One turn moves each row of this set onto another row. After a few examples, where does it send each row asked below?
K_882: -.39	-.42	.01	-.01	-.11	-.30	.15	.14	-.03	.24	-.03	-.05	-.13	-.10	.00	.09	.06	.26	.08	.03	.32	.32	.25	-.12	-.11	.05	-.37	-.04	-.09	-.15	-.24	-.11	.03
K_250: -.30	-.30	.03	-.03	.13	-.21	-.08	-.08	.12	.25	-.14	.12	-.21	-.12	.06	.27	.21	.21	.06	.03	-.03	-.09	-.19	-.18	-.28	.17	-.06	-.02	-.08	.12	.07	-.09	.14
K_181: -.24	-.17	-.04	-.01	.01	-.03	.09	-.01	.15	.25	-.18	-.21	.00	-.09	.20	.19	.01	.14	.08	.04	.20	-.06	.10	-.12	-.34	-.05	-.38	.22	.20	.29	-.09	.23	.06
K_878: -.44	-.33	-.09	.00	.14	.34	.00	.14	.19	.15	-.06	.09	-.05	.00	-.05	.16	.08	.05	.15	.00	.13	-.10	.22	-.06	.03	-.06	-.30	-.13	.08	-.23	-.20	-.26	-.24
K_775: -.53	-.33	-.17	-.07	.16	.20	.05	.23	.15	.26	.00	-.01	-.04	-.07	-.20	.13	.02	.05	.22	.00	.11	-.22	.03	-.22	.04	-.23	-.25	.05	-.17	-.02	-.14	-.20	-.07
K_509: -.51	.03	.07	-.20	.08	-.04	-.02	.13	.00	.17	-.05	-.09	-.33	-.09	-.04	-.03	.10	.03	-.04	.10	-.09	-.06	.11	-.13	-.16	-.14	-.40	-.12	-.23	.10	-.25	-.07	.17
K_975: -.40	-.22	-.22	.09	.00	-.04	-.08	-.03	.06	.52	-.01	-.10	-.08	-.10	.16	.27	-.13	.14	.10	.11	.17	-.05	-.17	-.25	-.44	.10	-.09	-.19	.16	-.02	-.09	-.12	.20
K_273: -.26	.02	-.02	-.13	-.18	.22	.08	.04	-.08	.20	-.11	-.09	-.20	.05	-.10	.05	-.02	.11	.16	-.02	.11	-.02	.29	-.17	-.19	-.21	-.47	-.30	-.03	-.06	-.12	-.26	.15
K_448: -.41	-.23	-.01	.13	.11	-.01	-.16	.17	.00	.17	-.14	.16	-.21	-.06	.04	.29	.23	.13	-.13	.00	.12	-.39	.08	-.06	-.32	.05	-.23	.19	.00	.00	.08	.10	.18
K_3: -.42	-.07	.07	.08	.16	-.05	.16	.19	-.01	.26	-.13	-.02	-.29	-.10	.18	.21	-.06	.39	.02	-.10	.09	-.40	.14	-.18	-.32	-.12	-.27	.15	-.05	.01	.01	-.23	.00
K_538: -.38	.07	-.10	.03	-.13	.05	-.07	.03	-.21	.20	-.09	-.10	-.21	.01	-.09	-.04	.06	.12	.10	.09	.15	.08	.13	-.03	-.34	-.18	-.44	-.23	-.04	-.16	-.35	-.31	.02
K_277: -.19	-.53	.00	-.05	.02	-.11	.14	-.07	-.10	.23	-.10	-.13	-.10	.13	.22	.06	.08	.15	.13	.05	.20	-.08	.18	-.26	-.13	-.01	-.35	.00	-.17	-.10	.10	-.30	.15
K_342: -.42	-.19	-.12	.23	-.15	.08	-.08	.09	.19	.40	-.06	-.13	.01	-.04	.01	.24	.03	.15	-.12	.00	.40	-.26	-.01	.01	-.41	-.01	-.37	-.09	.06	.11	.06	.02	.11
K_512: -.43	-.19	.20	-.02	-.19	-.10	.09	.26	.08	-.07	-.17	-.06	.02	.03	.23	.12	.05	.30	-.04	-.23	.07	-.04	-.01	-.20	-.32	-.15	-.32	.01	-.08	-.21	-.26	-.29	-.07
K_787: -.23	-.11	-.14	-.18	-.07	-.01	.05	.02	.13	.09	-.28	.00	.02	.04	.24	.08	-.06	.02	.05	-.15	.25	.12	-.19	.00	-.34	.09	-.33	.06	.17	-.05	-.20	.13	.05
K_696: -.15	-.16	-.16	-.07	-.19	.17	.11	.07	.12	.11	-.39	-.16	-.15	.08	.31	.18	.07	.11	.10	.01	.19	-.10	-.11	-.07	-.16	.18	-.31	.05	.25	.02	-.15	.07	.19
K_633: -.13	-.27	-.31	.12	-.06	-.11	.03	.04	-.01	.23	-.23	-.31	-.13	-.17	.15	.35	.05	.07	.04	.09	.04	-.08	.06	-.21	-.16	.05	-.28	.10	.23	.19	-.11	.19	.04
K_243: -.37	-.30	-.06	.03	.09	.19	-.06	.26	.15	.28	-.09	-.22	-.03	.03	-.21	.00	.16	.11	.21	-.11	.14	-.16	-.06	-.17	-.17	-.13	-.35	-.14	-.22	-.33	-.15	-.17	.02
K_765: -.27	-.31	.13	.03	-.53	.00	-.04	.00	.00	.18	-.13	.02	.00	-.05	-.06	.24	.02	.12	.15	.16	.15	-.07	.00	-.13	-.35	-.01	-.29	.20	.12	-.32	-.14	-.12	.11
K_156: -.32	-.06	.01	.15	.00	-.19	.13	.18	-.09	.26	-.03	-.12	-.21	-.22	-.14	.33	-.04	.38	-.12	-.07	.00	-.32	.22	-.13	.02	.11	-.32	.01	.15	-.14	-.06	-.05	-.07
K_730: -.35	-.02	-.15	.04	-.19	.17	.03	.01	-.32	.21	-.16	-.11	-.02	.03	-.09	.09	.10	.07	.15	.02	.01	-.06	.25	-.06	-.13	-.07	-.27	-.28	.13	-.06	-.22	-.40	.05
K_175: -.49	-.09	-.05	-.10	.15	-.33	-.20	.06	-.07	.09	-.24	-.02	-.17	.02	-.04	.13	-.07	.17	.15	.31	.17	-.20	-.16	-.07	-.03	.10	-.14	-.07	.09	-.18	-.07	-.14	-.05
K_988: -.36	-.25	-.31	-.05	-.13	.02	.05	-.01	.31	.22	-.23	.01	-.02	.03	.21	.06	-.03	.02	-.20	.18	.11	-.12	-.13	-.17	.03	-.01	-.28	.15	.07	-.01	-.07	-.19	.29
K_120: -.37	-.28	.19	.03	-.27	-.08	.04	.11	-.18	.06	-.18	-.11	-.05	-.12	.00	.24	-.09	.19	-.13	-.04	.00	-.10	-.18	-.17	.02	.01	-.34	-.01	.11	-.39	-.24	-.30	.07
K_70: -.45	-.06	.03	-.20	.01	.11	.04	.08	-.09	.13	-.10	-.15	-.14	-.04	-.05	.12	.15	-.03	-.04	.07	-.24	-.24	.27	-.11	.00	-.03	-.27	-.18	-.09	.15	-.09	-.11	.13
K_183: -.21	-.19	-.35	.08	-.04	.05	-.12	.02	.18	.28	.07	-.01	.03	-.05	.10	.29	-.01	.33	-.19	.03	.22	-.02	.19	-.24	-.17	.04	-.21	-.23	.24	.04	-.13	.09	.02
K_458: -.29	-.17	.05	-.03	.09	-.25	.04	-.03	-.10	.28	-.04	-.03	-.11	-.27	.00	.21	-.09	.47	-.07	-.13	-.05	-.08	-.07	-.15	-.22	-.07	-.12	-.02	-.10	-.06	-.12	-.21	-.18
K_761: -.36	-.07	-.15	-.08	.06	-.19	-.10	.37	.03	-.06	-.27	.03	.06	-.01	.03	.16	.04	.28	.17	-.01	.12	-.21	.24	-.19	.05	.04	-.02	-.16	.03	-.01	.00	-.02	.07
K_739: -.56	-.01	-.08	-.06	.09	-.04	-.07	.12	-.22	.11	-.09	-.10	-.16	-.15	-.04	.09	.19	.01	-.11	.17	-.19	-.06	.13	.03	-.12	-.01	-.21	-.13	-.09	.07	-.36	-.18	.06
K_207: -.20	-.21	-.19	.13	-.38	-.14	.06	.18	.18	-.04	-.17	.11	.10	.02	.03	.21	.18	.18	.16	-.10	.19	.09	.19	-.23	-.33	-.07	-.27	.11	-.02	-.12	-.11	-.21	.07
K_111: -.22	-.18	-.23	.05	-.16	-.14	.05	-.07	.02	.08	-.13	.13	-.07	.16	-.02	.20	.01	.08	.14	.16	.19	-.03	-.01	-.36	-.14	.00	-.36	.22	.25	-.28	-.07	-.29	.19
K_629: -.44	-.17	-.30	-.08	-.20	-.17	.12	.18	.46	.12	-.15	-.15	.07	-.06	.10	.20	.01	.00	-.10	.05	.02	.13	.03	-.06	-.34	.11	-.21	-.02	-.05	-.11	-.16	-.05	.09
K_507: -.25	-.19	-.11	.06	.15	.06	-.06	.25	.15	.16	.11	-.26	-.02	-.27	-.16	.10	.07	.16	.20	.17	-.01	-.12	.03	-.15	-.17	-.02	-.26	-.05	-.33	-.25	-.29	-.13	.03
K_755: -.36	-.12	-.01	.03	-.01	-.06	.26	.23	.08	-.12	-.20	-.09	-.19	.11	.16	.31	-.03	.19	-.04	-.03	.05	-.14	.09	-.33	-.03	.03	-.46	.00	.16	-.29	-.11	-.38	.09
K_68: -.42	-.22	.04	.14	.08	.13	-.03	.12	.12	.21	.13	-.03	-.01	-.17	.03	.06	.10	.04	.21	.27	.04	-.30	.19	-.07	.06	.07	-.28	.01	.03	-.10	-.32	-.21	-.20
K_428: -.33	-.15	.22	-.15	-.13	-.06	-.24	.24	.09	.01	-.26	.00	-.15	-.17	.04	.13	-.11	.24	.09	.17	.23	-.27	.06	.04	-.18	-.08	-.21	-.08	-.18	-.11	.02	.05	.03
K_416: -.28	-.25	-.19	.06	.00	-.20	-.06	-.01	-.10	.34	-.16	-.15	-.02	-.21	.13	.18	-.11	-.07	.01	-.03	.13	.02	-.12	-.13	-.33	-.07	-.29	.18	.15	.13	-.15	.20	.01
K_927: -.37	-.17	.01	-.03	.07	-.20	-.08	.14	.12	.20	.00	.17	-.16	-.15	-.14	.33	.21	.28	-.09	-.01	.03	-.01	.14	-.17	-.12	.23	-.16	.00	.17	-.05	-.12	.25	.09
K_946: -.46	-.50	-.09	.07	-.06	.01	.06	.18	-.34	.20	-.12	-.15	-.04	.02	.05	.26	.09	.13	-.02	.12	.24	-.11	.37	-.02	-.22	.04	-.30	.15	.03	-.32	-.12	-.12	.09
K_506: -.18	-.21	-.30	.02	-.27	-.05	-.07	.15	-.06	.13	-.31	-.14	-.09	-.02	.17	.16	.04	-.07	.00	-.14	.13	-.03	-.19	-.03	-.19	.19	-.28	-.02	.20	-.15	-.24	.18	.03
K_31: -.27	-.21	.02	.20	.13	.18	-.08	.18	.10	.26	-.01	-.08	-.08	-.25	.06	.00	.10	.13	.26	.16	.07	-.03	.04	-.11	-.04	.13	-.25	-.17	-.02	-.36	-.36	-.31	.09
K_95: -.43	-.25	-.11	-.05	-.37	-.01	-.11	.13	.18	.30	-.08	-.15	.05	.02	.23	.06	.04	.00	-.17	.17	-.04	-.24	.05	-.13	-.22	.10	-.18	.13	.14	-.25	-.29	.08	.11

K_946 moves to -> K_761
K_111 moves to -> K_448
And these:
K_730 moves to -> K_70
K_183 moves to -> K_988
K_507 moves to -> K_31
K_156 moves to -> K_755
K_696 moves to -> K_181

One turn moves each row of this set onto another row. After a few examples, where does it send each row asked below?
K_139: .32	.02	.03	-.45	.09	-.08	-.02	.05	.01	.12	.00	-.11	-.13	.17
K_189: .13	.02	.05	.20	-.03	.24	-.07	.20	.10	.12	-.16	-.06	-.15	.30
K_495: .28	.06	.07	.12	.32	.03	.22	.13	.05	.17	.05	.00	-.06	.05
K_998: .23	.15	.10	.15	-.07	.22	.00	.02	-.07	.16	-.20	.05	.00	.28
K_259: .13	-.01	.08	.15	-.13	.16	-.04	.04	-.10	.10	-.18	-.20	-.02	.40
K_29: .22	-.30	-.20	-.06	.03	.06	.05	.21	-.26	.12	-.16	.05	-.01	.37
K_476: .21	-.05	-.11	-.09	.06	-.12	-.18	-.06	-.27	.16	-.21	-.07	-.22	-.10
K_565: .27	-.31	-.07	.07	.07	-.04	-.07	.34	-.05	.05	-.18	.14	.02	.27
K_126: .24	-.04	.08	.04	.16	-.09	.25	-.05	-.18	.25	.04	-.19	.06	.21
K_513: .32	.04	.07	-.40	.18	-.02	-.02	.10	.07	-.04	-.01	-.12	-.15	.11
K_600: .18	-.04	-.11	-.05	.16	-.04	-.19	.05	-.18	.05	-.19	-.07	-.30	-.16
K_101: .16	-.14	-.07	-.03	.07	-.17	-.25	.03	-.18	.06	-.20	-.17	-.25	-.09
K_823: .33	-.05	.10	-.37	.10	-.17	-.10	.11	.10	.02	-.02	-.17	-.10	.16
K_164: .15	-.19	.06	.14	.20	-.11	.13	.18	.08	.16	.08	-.29	-.08	.20
K_60: .30	-.17	-.10	.01	.14	.13	.07	.22	-.24	-.09	-.19	.15	.07	.23

K_29 moves to -> K_60
K_823 moves to -> K_139
And these:
K_101 moves to -> K_476
K_164 moves to -> K_126
K_189 moves to -> K_259

